R: 3 groups of rows, each row roughly a mix of its group's hidden directions
R (105 x 11)
0: -2.47  3.52  0.95  0.38 -0.22  3.11 -0.88  5.49 -0.99  0.78 -1.94
1:  2.97  0.06 -2.97  0.78  0.98 -1.82  0.77 -6.30  1.63  0.25  0.21
2: -0.45 -1.08 -4.70 -1.21  1.92  1.70 -4.85 -1.53 -0.70 -2.66  0.77
3: -1.67 -1.12  0.68  2.59 -2.24  2.00 -3.14  0.37  4.68 -2.66 -2.51
4:  3.04  3.94 -2.03  2.67 -2.04 -3.64  2.40 -1.33  0.57 -1.87  0.84
5: -1.06  2.78 -1.29 -0.45 -1.49 -1.50  3.69 -5.03  2.62 -1.62  1.39
6: -0.88  2.31  3.10  0.53 -3.50  3.00  0.88  2.91  3.41  1.95 -1.87
7: -0.87  2.21  3.25 -2.87 -3.23 -3.30 -0.62 -2.64  1.05 -1.39 -3.06
8: -3.76 -0.91 -2.17  3.66 -4.00  2.96 -0.77  0.61  2.48  0.33 -0.68
9:  5.42  2.70  0.05  0.77 -3.82 -1.56  0.23 -0.81  0.17  2.24  2.35
10:  1.33  1.08  5.71 -2.37 -2.53 -0.27 -0.22  3.99 -1.07  0.43 -0.74
11:  0.36 -2.02 -0.60 -0.13 -0.97  4.35 -5.30 -2.12 -0.81 -2.24 -1.68
12:  2.17 -0.34  3.92 -1.82 -2.81 -0.37 -0.47  4.92  2.01 -1.62 -1.71
13: -0.35  0.38  0.35  2.51 -3.91  3.92  1.40 -1.69  3.52 -2.88  1.66
14: -3.18 -5.27  1.02 -1.53 -1.66 -0.77  3.77  1.06 -2.34 -0.11  0.27
15:  3.32 -3.39 -2.60  2.91 -0.51  0.21 -1.30  3.41  1.45  3.23  1.28
16: -0.60 -2.77  1.30 -1.98  5.07 -1.11 -1.64 -0.05 -3.96 -1.68 -1.93
17: -1.34  1.63  5.28  0.60  0.37 -0.18  3.89  1.15 -0.02  3.80  1.35
18:  1.80  3.47 -0.13  2.41 -3.76 -1.16  0.72 -3.86 -1.90  2.56 -1.83
19:  2.08  2.30  0.62 -4.63  1.80 -1.86 -1.86  1.60 -2.35  3.58  1.74
20:  3.00  1.40 -0.47 -1.60 -4.63  2.09 -2.72 -0.50 -3.01  3.03 -0.37
21:  1.78  1.92 -2.69  2.92 -3.59 -0.37  3.16  0.41  0.90  1.88 -3.92
22:  1.60  2.89  0.42  1.02 -5.19 -1.10  1.96  1.68  1.77  1.91 -3.44
23: -0.75 -3.57  4.43 -2.67  0.49 -1.32  1.36 -1.77 -1.50  1.22  3.85
24: -2.26 -1.45 -1.45  0.33  1.66  1.54 -3.75 -1.67 -1.32  1.51  5.49
25: -0.08  3.67  3.71  2.76  0.23 -3.48 -1.76 -0.02  0.88  3.45  1.68
26:  0.65 -0.73 -3.56  4.72 -2.26 -1.56  1.24  1.01  3.27  2.91 -0.62
27:  0.90 -0.39  1.90  3.68 -2.05 -1.52 -0.78 -6.26  0.70  0.31  0.65
28:  0.75  1.33 -1.89  0.37  3.06 -1.93  5.82  0.81 -3.01  1.68 -0.02
29: -0.66  0.15  0.60  0.78  1.72 -0.06 -0.50  4.98 -4.35  4.14  0.23
30: -5.49  3.71  1.28  1.49  0.33 -2.42  2.60 -0.05 -0.23  0.13 -2.22
31: -1.62  1.88 -2.18 -2.01  3.77  2.41 -2.41 -3.08 -3.35  1.22  1.60
32: -1.54  0.90  0.60  2.22 -2.82 -4.35 -0.57  2.62  1.43  4.49 -0.88
33:  0.52  4.57  3.65 -4.02  0.17 -1.56 -0.84  2.37 -1.40 -0.35 -2.02
34: -0.08 -0.83 -0.85  2.53 -3.51 -1.59 -2.37 -0.68  1.97  0.35 -5.73
35: -0.91 -4.13 -0.13 -0.66  1.81  0.75  0.76 -2.87  4.86 -0.23  3.29
36: -1.24 -0.30  2.99 -1.10  2.22 -2.82 -1.08  4.06 -3.77  2.30 -1.93
37:  3.34  2.25 -0.55 -1.74 -1.54  4.17  1.83  1.38 -2.21  1.64  3.65
38: -3.49 -1.71 -5.40 -1.25 -0.29  3.64  0.00 -1.15 -0.81 -0.64 -2.01
39:  4.00 -2.12  1.46 -1.83 -0.57 -2.82  1.56  0.30  4.89 -2.14  0.54
40:  1.90 -2.52 -2.75  1.16 -0.38 -3.49 -1.80  0.02 -1.23  5.11  1.86
41: -2.97  2.75 -1.06  3.12 -0.14 -0.07  1.86  2.06 -3.00  2.56 -3.87
42:  3.81  2.32 -0.17 -2.99 -2.23  1.00 -4.78 -0.17 -0.37 -1.71 -2.17
43:  1.39 -0.95 -3.69  1.52 -2.75  1.01  4.43  0.61  1.37 -3.74 -1.51
44: -3.44  1.98  3.36 -0.35  1.86  1.64  0.40  0.40 -3.58  3.47  2.67
45: -2.27  0.68  0.99 -0.12 -0.80  5.41 -2.48  1.72  0.86 -4.36 -0.24
46: -1.18 -2.02 -4.13 -2.16  3.41  2.43 -3.29  0.11  1.13 -2.83  0.80
47:  1.02  4.48  4.45  1.15 -2.95  0.52 -2.82 -1.70  0.52 -1.77  0.20
48: -0.12 -0.53 -1.07  3.23 -4.73 -2.89  1.01 -1.74 -4.09  0.40 -1.42
49:  0.98  2.88  0.82 -3.46 -2.99  2.75  2.93  1.13  2.90  0.07  2.97
50:  0.16  0.83 -3.73  0.77 -4.12  2.84 -0.80 -1.88  2.93 -0.19 -3.53
51:  1.67  2.14 -0.82 -3.04  0.49  1.14  3.00 -2.60 -1.76  0.28  5.27
52:  0.73  3.55 -2.57 -2.55  2.43 -0.94 -0.47  3.60 -0.45  1.64  4.05
53: -0.37 -2.45  0.31 -3.03  3.27 -2.22 -1.41 -3.56 -2.33  3.69  0.87
54:  1.30  0.80 -2.04  0.58  0.59 -0.97 -1.81 -5.99 -0.69 -0.36  4.20
55: -0.70 -3.15  2.83 -1.72  4.86 -1.33 -0.79  1.03  0.36 -3.92 -1.25
56: -0.72 -3.55  1.07 -2.46 -3.89  1.04  1.04  3.97  1.34 -2.02 -2.50
57: -0.57 -2.09  1.03 -4.24 -1.07  5.12  0.39  1.69  1.48  2.19  2.12
58:  3.32  3.20 -0.51  0.27 -4.24 -1.25  4.28 -0.55  1.88 -1.46  0.24
59:  3.44 -1.86 -0.76 -0.70 -1.24 -0.97 -4.89 -0.35  2.88 -3.73  0.70
60: -2.72 -0.73  1.57  0.06 -2.97 -1.42 -6.17 -1.38  1.58  1.22  0.58
61:  2.62 -0.98 -0.53  2.50 -3.17 -2.68  3.61 -0.59  3.69 -0.52 -2.58
62: -2.29 -0.10 -3.13 -2.92  0.69  3.56  0.22 -4.73 -1.78  1.77 -0.35
63:  0.39 -5.05 -0.23 -0.97  4.51 -1.99 -2.92 -0.86 -0.29 -0.94  2.09
64:  0.49 -0.93  1.86 -0.98 -1.13 -1.83  2.22 -6.32  1.19  2.57  1.58
65:  0.90 -0.04  3.41 -1.24 -1.85  2.72 -3.03  3.80 -1.54 -0.73 -3.76
66:  0.07 -2.30 -3.78 -2.02  2.54  0.20 -0.54 -4.22 -1.11  0.95  3.89
67: -0.55 -0.42  4.71 -3.17 -0.57  2.64 -0.34 -2.32  2.17  2.68  2.86
68:  2.31  1.00 -2.84 -1.49  1.98  1.86  4.12 -3.61 -2.92 -1.69  0.30
69: -2.15 -0.97  0.88  3.41 -0.29 -3.14  3.05 -1.67 -4.15  2.11  1.98
70: -0.38 -0.03 -1.01  2.10  0.42  0.82 -4.94 -4.09  1.24  0.11  4.06
71:  3.81 -0.40 -0.06  0.85 -3.89  0.48  1.04  1.75  5.50 -0.31  0.47
72:  1.52  0.12  4.97 -0.94  0.83 -2.25  2.64  4.97  0.49 -0.18 -0.25
73:  0.49  5.03  0.53 -2.59 -1.32  1.09  1.22  4.29  0.73 -3.09 -0.46
74: -3.93 -3.90  1.40 -2.45  0.51  3.31  2.02 -0.75  1.14 -1.59 -2.67
75: -3.25 -1.15  4.28 -2.75  1.50  2.42 -1.93  3.05 -0.10  1.60 -2.00
76: -0.32  3.49  3.82 -2.80 -2.83  0.93 -0.97  1.87 -3.12  0.78 -2.67
77:  0.50 -3.45 -1.61 -4.98 -0.19  1.53 -0.08  2.29  1.31 -3.28 -2.42
78:  0.30 -1.68  4.16 -3.27  2.20 -1.24 -0.49  1.14  2.94 -3.32  2.66
79:  0.39 -0.05  2.80  0.24  1.83 -2.34 -3.18  2.38 -1.59  5.51 -0.02
80:  1.18  4.12  2.32  3.17  0.61 -0.99  3.56  1.96  2.57  2.35 -1.33
81: -0.87  1.03 -3.28  5.29  2.39 -3.17  1.76 -0.70 -2.34  0.19  0.35
82:  1.26  0.03 -1.98  1.60 -1.23  7.14 -1.68  0.90 -0.85 -0.61  0.53
83:  3.26 -2.84 -2.77  0.83  0.54 -3.60  1.49 -3.75  2.24 -1.99  0.00
84:  1.92 -1.93  0.26 -0.98 -0.19  1.16  0.03 -2.00  5.32 -4.13  2.52
85:  1.61  0.03 -1.10 -4.92 -0.82  3.97 -1.96 -2.46 -1.40 -2.21  2.08
86: -0.75  0.22 -2.96  1.77  3.77 -3.76  0.25 -0.25 -0.02  3.38  3.62
87:  0.15  1.14 -2.57  3.96  0.40  1.92  3.59  2.88 -1.10  0.91 -3.86
88:  3.95 -1.22 -2.31 -0.16 -2.86  0.05  0.50 -3.50 -2.10 -3.60 -2.26
89: -3.81 -3.13  0.35 -2.92  4.49  1.40 -1.94  1.29 -1.28  1.81 -0.29
90:  3.67 -0.95 -2.22 -2.08 -0.38 -1.74 -0.15 -5.40 -2.12  1.13  1.96
91:  0.51  3.03 -0.69  1.37  1.35 -4.14  1.38  5.32 -0.60  0.64 -1.97
92: -1.40 -2.36 -1.19 -0.20  1.91 -2.64 -0.04 -1.95 -6.07 -0.41  2.27
93: -1.32  4.88 -1.78 -0.09  0.74 -0.81  2.79  1.47  2.85 -1.21  4.00
94: -3.12 -2.19  0.33  2.50 -4.94  0.25  3.59  1.65  0.14  0.98 -1.88
95: -2.21  0.56  0.35  4.67 -0.98 -0.14 -4.81  1.86 -1.09 -0.59  3.05
96: -3.81 -0.84  3.36  2.12 -0.28  2.68 -1.49  0.89  0.95 -3.24 -3.58
97: -0.61 -1.58  3.55 -1.73  2.01  3.56 -2.82  2.08  0.57 -4.20 -0.25
98: -4.84  1.92  0.12  1.61  0.39  0.05  1.62 -2.62  3.93 -2.83  1.65
99: -2.93 -0.22  2.44 -0.63  2.13  2.71 -5.46 -2.30 -1.05 -1.15  1.03
100:  3.69 -0.43 -1.84  5.51 -2.54 -1.30 -1.79 -1.62 -1.23 -1.33 -0.85
101: -1.71 -1.87 -1.43 -3.92  0.07  5.34  0.14 -1.44  0.56 -2.93  1.46
102: -1.82 -1.34 -3.85  3.29  0.91  1.33  2.12  1.80  3.01  0.85  3.83
103:  2.69  0.69  0.90 -1.01 -4.06  1.44 -2.78  2.24  3.85 -1.83 -2.55
104: -1.19  3.06  1.82 -1.67  0.77 -0.96  3.97 -1.15 -1.51 -2.84 -4.44
which group is each row in? (one row of each group first)
 2.69 -2.47 -1.75  2.38  0.76  0.65  1.34  3.63  3.35  1.45  3.76 -> (68)
-1.02  0.47 -1.85  4.05  2.71 -3.42  1.54 -2.00 -3.83  0.96  1.88 -> (55)
-0.52 -3.17 -0.87  4.52 -0.21 -1.84  1.28 -4.97  1.27  1.39  0.87 -> (20)

-0.38 -3.90 -2.78 -0.73 -0.15  1.28  2.03 -2.62  5.32 -0.96 -0.25 -> (55)
-1.40  1.26  3.36  0.17  0.67  1.99  2.27  3.26  3.79 -3.97 -0.60 -> (68)
-0.13 -1.01  0.61  0.87 -0.71 -3.25  5.52  1.08  2.32  3.80 -0.91 -> (20)
 1.56  0.53 -1.76  1.94 -5.39 -2.16 -0.44 -1.52  3.11  1.94 -2.49 -> (68)
 1.09 -0.42  2.55 -2.58 -2.26  2.55 -2.04 -5.74 -0.56 -1.24  0.63 -> (20)
-3.05 -2.21  0.72  2.69  3.41  2.04 -2.54  3.51 -0.97 -1.20 -2.58 -> (68)
 0.47 -4.07 -1.95 -5.15  1.19  1.41  0.67 -3.03 -2.21 -0.12 -0.69 -> (20)
-3.12  2.87  2.31  2.20  0.13  3.79 -1.50  0.99  2.55  2.94  2.13 -> (55)
 0.89  0.55 -5.18  1.69 -0.32  0.80  0.29  1.35  3.35 -2.35 -3.92 -> (55)
-1.80  0.80 -5.18 -1.98  3.87  2.56  0.93 -1.86 -1.63  0.18 -1.55 -> (55)
-0.01  0.06 -0.98 -0.49  1.40  0.59 -6.45  2.36 -1.77 -2.97  1.71 -> (55)
